(in the rows, 128 means zero)
Each path below is one point turned by a fixed rotation once a step. After each direction that follows a path, write how fast that rotation turns it, in degrees per step (0 if it stays still).
Each turn is a multiple of 5 degrees from 10 to 175, or 0.
Each row of a path follows its step; steps can be skipped.
Rotation 1:
step 0: [131 121 131 114 125 134 138 134 121 131 142 133 127 115 126 119 136 137
 131 141 135 140 131 135 137 141 134 118 131 139 137 123 124 129 137 122
 132 129 121 120 122 130 143 122 136 134 138 138 127 139 140 129 149 120
 133]
step 1: [120 121 107 117 126 138 127 138 123 134 125 134 124 126 134 136 135 139
 119 134 121 132 100 133 140 119 115 123 128 127 128 132 136 121 127 116
 129 140 120 119 125 139 129 131 129 136 133 123 121 127 125 116 119 134
 126]
step 2: [130 120 111 134 141 129 136 131 135 132 135 131 118 137 126 127 129 132
 136 125 123 132 129 132 123 139 120 131 115 119 119 130 137 126 152 134
 119 135 123 132 136 118 127 135 142 136 115 139 123 113 124 134 116 128
 139]
step 3: [148 134 134 131 128 129 139 127 133 147 136 120 130 131 116 118 128 148
 120 139 119 139 130 126 119 137 121 119 119 124 132 124 117 133 130 134
 141 135 128 121 128 119 138 118 126 127 132 140 120 135 124 121 138 121
 131]
step 5: [118 134 125 128 136 125 122 141 127 129 122 131 127 130 132 138 131 135
 136 118 136 133 122 127 130 137 125 142 114 120 133 121 144 119 127 145
 125 122 123 130 131 119 136 135 151 142 142 144 131 124 126 121 125 131
 135]
step 6: [125 125 132 131 130 123 152 130 119 144 126 124 121 138 127 121 119 148
 123 133 121 137 118 120 126 139 146 135 123 131 139 123 126 130 134 130
 117 139 125 124 116 122 139 128 118 135 131 130 140 132 132 131 129 130
 140]
step 7: [122 119 130 133 135 126 125 115 123 127 129 119 123 127 119 113 131 131
 114 130 121 133 103 137 136 120 125 130 126 121 118 120 119 118 119 114
 139 138 128 114 136 127 121 114 137 136 126 128 135 120 132 132 128 120
 136]
step 8: [137 141 124 122 135 124 129 133 142 117 131 124 126 120 126 130 130 132
 132 115 127 146 132 132 124 128 127 145 124 115 129 134 133 113 125 139
 122 135 125 129 131 144 113 116 135 143 124 143 122 129 127 122 115 123
 136]
step 9: [125 129 137 128 130 120 141 140 110 135 131 129 138 123 134 120 138 134
 122 127 117 137 127 115 113 132 115 136 120 136 129 123 130 124 135 142
 126 137 139 143 117 121 129 119 128 128 127 133 130 146 144 134 127 130
 128]
step 10: [132 125 142 126 132 116 126 121 127 125 113 120 141 128 129 126 127 130
 109 137 126 140 106 130 140 127 119 125 131 125 136 132 130 112 135 122
 122 128 121 118 136 115 129 131 130 127 132 125 138 136 124 147 125 125
 121]
Directions:
[127 132 126 128 128 132 127 126 126 122 128 131 130 125 134 127 131 132
 131 124 129 128 129 129 127 127 127 128 128 126 130 129 125 128 128 127
 128 130 130 125 128 132 130 127 130 127 130 126 127 129 128 126 125 131
 130]  100
Rotation 2:
step 0: [136 109 135 118 129 138 125 119 116 137 121 125 131 133 119 120 115 125
 126 128 129 126 142 139 126 135 127 135 127 129 110 127 124 152 126 133
 124 141 123 135 141 128 132 121 123 127 121 129 132 120 137 129 132 118
 121]
step 1: [129 115 120 130 151 120 139 133 120 130 138 123 121 134 131 128 122 125
 138 121 124 141 120 132 138 143 133 129 139 126 137 131 106 129 119 126
 129 126 124 125 123 145 130 116 134 131 128 121 135 127 121 130 125 130
 122]
step 2: [143 121 136 130 125 125 130 134 118 131 125 123 125 137 120 134 127 122
 117 112 124 139 136 132 134 115 135 137 115 133 142 113 133 133 149 130
 133 123 125 117 133 137 125 127 136 129 126 132 118 121 128 135 119 118
 127]
step 3: [143 130 128 138 141 140 116 136 123 129 125 136 131 131 124 132 128 133
 126 135 116 122 140 120 130 139 134 125 127 113 122 130 136 124 119 135
 130 122 120 141 132 152 131 119 135 126 132 129 122 126 125 144 132 135
 126]
step 5: [130 115 121 135 123 126 125 132 128 133 132 124 120 134 126 135 116 124
 129 109 125 122 118 125 134 133 121 128 122 128 130 109 132 121 111 119
 132 137 126 137 144 129 124 110 134 131 116 124 120 122 138 127 138 133
 121]
step 6: [127 125 142 145 141 122 137 140 139 132 125 125 132 151 124 124 131 131
 119 124 124 121 118 137 141 136 122 116 135 123 142 125 140 136 137 132
 129 118 130 127 129 138 122 123 126 131 138 136 128 135 127 117 128 126
 135]
step 7: [114 126 132 129 120 135 124 124 120 134 121 123 127 130 108 135 120 135
 135 125 122 130 126 137 139 110 137 120 115 131 122 134 149 122 118 130
 135 120 134 132 139 140 137 126 131 119 132 124 131 122 127 132 117 133
 129]
step 8: [128 117 135 126 134 128 123 129 130 131 125 118 126 128 134 116 117 135
 134 122 112 116 127 124 129 136 139 116 118 137 117 140 127 134 136 135
 127 123 116 144 126 126 125 111 119 136 126 118 127 128 121 123 144 122
 136]
step 9: [136 113 133 132 124 133 148 119 127 139 120 115 129 127 121 136 117 122
 135 110 131 132 122 138 135 131 123 120 144 122 124 130 130 142 118 133
 119 136 134 121 119 129 141 125 127 123 114 124 126 124 126 132 125 121
 130]
step 10: [119 122 136 144 140 131 132 138 131 132 142 113 122 137 119 130 125 122
 139 118 130 148 123 116 130 125 127 123 112 120 134 126 121 125 141 122
 137 123 116 129 123 128 131 119 134 128 136 116 126 132 129 140 126 126
 130]
Directions:
[129 130 129 129 127 127 127 128 127 131 124 130 130 124 129 128 126 134
 124 128 126 125 129 129 127 125 130 126 127 130 125 132 126 125 127 129
 125 128 127 128 126 128 129 129 129 127 128 127 124 128 127 133 132 125
 129]  80
[130 127 129 130 133 124 129 125 128 129 126 127 129 133 127 128 127 128
 126 129 130 132 127 131 127 126 126 127 129 127 132 125 126 125 127 124
 131 126 129 127 126 124 127 128 133 127 127 126 129 126 130 128 132 128
 129]  85
[126 126 133 132 126 126 129 126 127 127 128 126 129 128 130 124 124 130
 129 128 130 129 128 130 129 128 132 129 129 126 125 132 130 127 126 130
 129 127 124 124 127 125 128 126 124 130 127 127 133 125 130 126 125 127
 127]  40
